In the data rows, 500 means zero.
Each row below has a hidden score, from 0 to 40, with 20 about the middle. What is it? The score is a weighted sum of the row's numbers plus the product of two more (or one squared), each taken from its middle value.
c(486, 520, 577, 731, 230, 682, 496, 457, 550, 566, 411, 371, 408, 375, 561, 383) -> 22
c(544, 860, 647, 619, 552, 556, 261, 730, 212, 851, 201, 258, 482, 201, 765, 715) -> 20
c(359, 520, 512, 374, 582, 586, 508, 457, 516, 356, 312, 371, 469, 666, 389, 449) -> 14
c(000, 311, 413, 374, 671, 357, 470, 201, 873, 166, 876, 493, 671, 793, 019, 527) -> 25
c(592, 456, 026, 442, 617, 395, 456, 532, 383, 621, 522, 589, 757, 652, 677, 418) -> 26
c(174, 752, 512, 943, 353, 791, 334, 768, 734, 629, 565, 580, 373, 288, 481, 177) -> 23
c(396, 392, 473, 426, 530, 459, 483, 471, 528, 428, 637, 589, 685, 680, 481, 549) -> 18
c(732, 553, 546, 312, 230, 336, 520, 619, 321, 780, 375, 467, 332, 611, 727, 794) -> 16
c(626, 705, 512, 673, 495, 395, 410, 574, 516, 785, 644, 406, 391, 393, 709, 690) -> 23
c(268, 441, 512, 554, 390, 336, 496, 584, 616, 603, 667, 774, 519, 233, 389, 271) -> 30
c(473, 409, 413, 261, 664, 444, 392, 471, 491, 411, 694, 351, 705, 565, 624, 598) -> 27
c(486, 287, 709, 484, 309, 556, 664, 375, 663, 234, 457, 406, 455, 233, 438, 243) -> 21
c(732, 333, 750, 312, 424, 604, 553, 509, 504, 458, 594, 580, 455, 393, 607, 321) -> 22
c(317, 392, 396, 374, 468, 412, 456, 752, 648, 411, 731, 624, 626, 666, 529, 639) -> 15
c(664, 520, 487, 497, 625, 444, 456, 611, 516, 603, 510, 438, 591, 673, 561, 690) -> 10
c(920, 583, 413, 509, 020, 376, 483, 574, 272, 714, 393, 624, 021, 375, 842, 760) -> 17
c(209, 601, 487, 554, 408, 638, 573, 393, 539, 621, 233, 406, 591, 510, 518, 321) -> 21
c(510, 426, 487, 355, 482, 473, 334, 532, 607, 356, 713, 438, 391, 611, 481, 418) -> 21
c(459, 333, 429, 532, 664, 459, 496, 393, 560, 411, 637, 438, 582, 673, 284, 449) -> 21
c(610, 354, 413, 619, 664, 444, 166, 312, 243, 394, 510, 624, 495, 457, 161, 434) -> 29
c(510, 573, 487, 355, 541, 444, 441, 312, 343, 511, 411, 258, 408, 644, 624, 615) -> 19
c(379, 456, 546, 442, 390, 263, 410, 497, 464, 262, 720, 351, 495, 659, 308, 662) -> 24
c(788, 532, 445, 442, 198, 395, 626, 788, 137, 645, 166, 820, 286, 471, 715, 676) -> 5
c(727, 553, 546, 393, 424, 428, 657, 355, 401, 594, 312, 467, 286, 375, 571, 655) -> 18
c(634, 374, 669, 312, 259, 395, 610, 593, 450, 376, 544, 308, 455, 393, 744, 790) -> 19
c(854, 532, 654, 442, 285, 556, 657, 312, 298, 555, 288, 197, 507, 521, 648, 760) -> 13
c(444, 592, 557, 876, 408, 818, 553, 802, 728, 621, 427, 654, 353, 471, 481, 364) -> 9
c(459, 374, 358, 457, 482, 357, 642, 393, 624, 472, 533, 570, 373, 737, 229, 569) -> 24
c(564, 553, 314, 543, 734, 167, 079, 509, 539, 770, 660, 550, 814, 497, 648, 655) -> 25
c(671, 553, 487, 554, 230, 499, 542, 334, 212, 701, 262, 529, 332, 652, 481, 538) -> 23
c(498, 409, 290, 636, 698, 395, 531, 484, 728, 472, 603, 624, 582, 731, 308, 383) -> 13
c(413, 374, 459, 774, 530, 523, 233, 426, 037, 394, 411, 647, 552, 497, 229, 721) -> 18
c(486, 840, 577, 706, 634, 646, 233, 584, 418, 585, 427, 284, 408, 393, 715, 449) -> 18
c(779, 426, 605, 426, 285, 412, 745, 484, 401, 545, 375, 467, 425, 457, 765, 669) -> 16
c(618, 496, 235, 393, 582, 289, 601, 718, 491, 545, 555, 607, 552, 644, 590, 744) -> 10
c(396, 354, 413, 287, 495, 357, 426, 442, 491, 356, 637, 696, 582, 713, 330, 434) -> 18
c(498, 392, 567, 497, 259, 727, 610, 593, 663, 472, 720, 615, 286, 375, 481, 343) -> 25
c(429, 508, 429, 532, 582, 473, 441, 262, 364, 394, 498, 423, 507, 659, 438, 549) -> 18
c(498, 543, 413, 426, 745, 395, 496, 497, 539, 411, 594, 708, 626, 575, 371, 418) -> 13
c(510, 573, 264, 532, 482, 444, 312, 355, 478, 545, 660, 676, 542, 700, 351, 503) -> 21
c(379, 878, 473, 764, 562, 486, 079, 602, 434, 701, 201, 371, 664, 484, 580, 477) -> 14
c(473, 763, 396, 706, 728, 357, 626, 375, 739, 726, 375, 389, 519, 575, 590, 364) -> 14
c(396, 483, 396, 659, 678, 376, 717, 574, 580, 472, 457, 669, 552, 497, 481, 364) -> 14
c(554, 333, 500, 426, 309, 535, 355, 611, 450, 555, 544, 550, 572, 510, 690, 503) -> 23
c(317, 735, 413, 584, 722, 428, 441, 521, 580, 534, 457, 517, 600, 410, 607, 212) -> 22
c(379, 619, 567, 719, 617, 566, 496, 543, 550, 653, 393, 480, 425, 471, 389, 515) -> 19
c(510, 232, 662, 261, 482, 727, 717, 484, 624, 202, 498, 570, 531, 375, 624, 655) -> 36
c(657, 426, 396, 334, 541, 622, 610, 554, 516, 472, 555, 759, 469, 510, 467, 463) -> 16
c(294, 583, 235, 706, 552, 535, 374, 643, 656, 653, 688, 689, 600, 355, 632, 321) -> 37
c(486, 532, 358, 659, 495, 566, 410, 442, 648, 795, 427, 789, 563, 471, 599, 297) -> 25
c(459, 374, 413, 200, 671, 234, 520, 375, 464, 394, 701, 453, 563, 764, 506, 598) -> 19
c(473, 573, 290, 753, 424, 376, 261, 521, 570, 843, 544, 539, 609, 602, 493, 449) -> 26
c(522, 392, 614, 355, 552, 523, 553, 686, 704, 394, 726, 647, 634, 355, 616, 490) -> 28
c(413, 718, 429, 564, 591, 395, 334, 532, 401, 738, 457, 284, 671, 471, 571, 401) -> 28
c(396, 610, 445, 442, 372, 576, 470, 532, 656, 585, 411, 284, 531, 611, 406, 477) -> 29
c(544, 374, 596, 484, 372, 646, 671, 532, 464, 458, 335, 737, 542, 554, 493, 383) -> 11
c(769, 553, 524, 426, 332, 675, 781, 593, 434, 594, 233, 820, 163, 410, 677, 449) -> 11
c(649, 441, 722, 165, 482, 646, 496, 410, 539, 576, 555, 423, 495, 375, 551, 401) -> 27
c(618, 232, 487, 393, 440, 486, 542, 543, 450, 576, 393, 589, 495, 673, 518, 579) -> 12
c(396, 354, 429, 497, 530, 444, 553, 355, 478, 356, 694, 406, 519, 680, 406, 549) -> 21
c(444, 456, 473, 457, 440, 412, 520, 410, 550, 443, 707, 423, 657, 673, 258, 749) -> 23
c(413, 409, 535, 393, 495, 289, 618, 426, 560, 411, 667, 539, 591, 694, 438, 690) -> 15
c(810, 496, 512, 334, 582, 523, 583, 778, 212, 612, 471, 570, 391, 355, 785, 775) -> 19
c(444, 409, 512, 374, 507, 486, 410, 375, 383, 411, 701, 197, 519, 593, 453, 690) -> 28
c(413, 672, 524, 644, 530, 535, 410, 393, 640, 289, 201, 308, 408, 410, 506, 434) -> 8
c(459, 752, 512, 619, 495, 473, 355, 334, 528, 720, 288, 529, 563, 510, 453, 434) -> 19
c(486, 553, 577, 731, 519, 459, 456, 355, 321, 534, 375, 331, 391, 611, 506, 383) -> 19
c(564, 441, 413, 564, 507, 444, 374, 584, 589, 637, 427, 331, 552, 427, 607, 538) -> 20
c(802, 470, 728, 393, 198, 622, 705, 509, 321, 566, 024, 517, 353, 201, 529, 463) -> 15
c(574, 441, 377, 484, 756, 604, 573, 442, 722, 289, 565, 517, 609, 673, 351, 418) -> 9
c(429, 374, 413, 554, 634, 357, 355, 375, 504, 428, 612, 389, 609, 816, 229, 297) -> 32
c(738, 441, 614, 334, 408, 546, 592, 793, 272, 545, 201, 708, 199, 544, 663, 690) -> 2
c(649, 543, 337, 232, 309, 586, 542, 509, 418, 667, 457, 676, 353, 533, 709, 915) -> 22
c(317, 520, 473, 554, 809, 473, 531, 312, 560, 313, 612, 389, 455, 865, 121, 588) -> 23
c(459, 627, 413, 584, 541, 604, 520, 426, 464, 376, 233, 423, 425, 575, 229, 364) -> 25
c(533, 311, 445, 532, 390, 376, 470, 484, 598, 443, 603, 550, 609, 644, 438, 569) -> 14
c(664, 374, 524, 374, 332, 486, 610, 673, 383, 612, 457, 901, 310, 713, 438, 490) -> 11
c(359, 287, 777, 457, 440, 289, 573, 288, 464, 289, 555, 351, 698, 427, 590, 343) -> 29
c(610, 374, 396, 584, 582, 314, 312, 233, 478, 485, 533, 632, 482, 753, 330, 490) -> 17
c(764, 658, 512, 393, 259, 566, 756, 724, 177, 743, 312, 560, 310, 471, 770, 799) -> 12
c(294, 483, 429, 532, 482, 499, 392, 125, 504, 356, 485, 662, 440, 355, 406, 490) -> 31
c(544, 374, 577, 261, 390, 486, 410, 497, 434, 458, 533, 406, 552, 652, 481, 549) -> 20
c(769, 456, 429, 426, 372, 428, 601, 686, 037, 585, 166, 493, 259, 355, 727, 549) -> 15
c(459, 508, 081, 574, 454, 613, 126, 262, 343, 428, 498, 816, 310, 393, 161, 243) -> 36
c(379, 592, 413, 442, 582, 428, 470, 457, 539, 376, 637, 624, 519, 769, 258, 401) -> 18
c(486, 643, 662, 457, 541, 412, 312, 564, 364, 612, 533, 539, 729, 497, 750, 683) -> 25
c(533, 456, 445, 355, 634, 486, 592, 355, 550, 394, 533, 438, 609, 554, 423, 477) -> 18
c(134, 592, 473, 861, 454, 727, 520, 564, 839, 485, 544, 480, 373, 427, 493, 343) -> 20
c(413, 686, 337, 611, 710, 357, 374, 393, 464, 603, 498, 406, 650, 602, 506, 434) -> 20
c(510, 374, 647, 232, 390, 357, 441, 375, 516, 443, 713, 505, 685, 521, 624, 632) -> 29
c(240, 260, 358, 532, 519, 357, 426, 532, 539, 594, 707, 529, 698, 753, 453, 449) -> 24
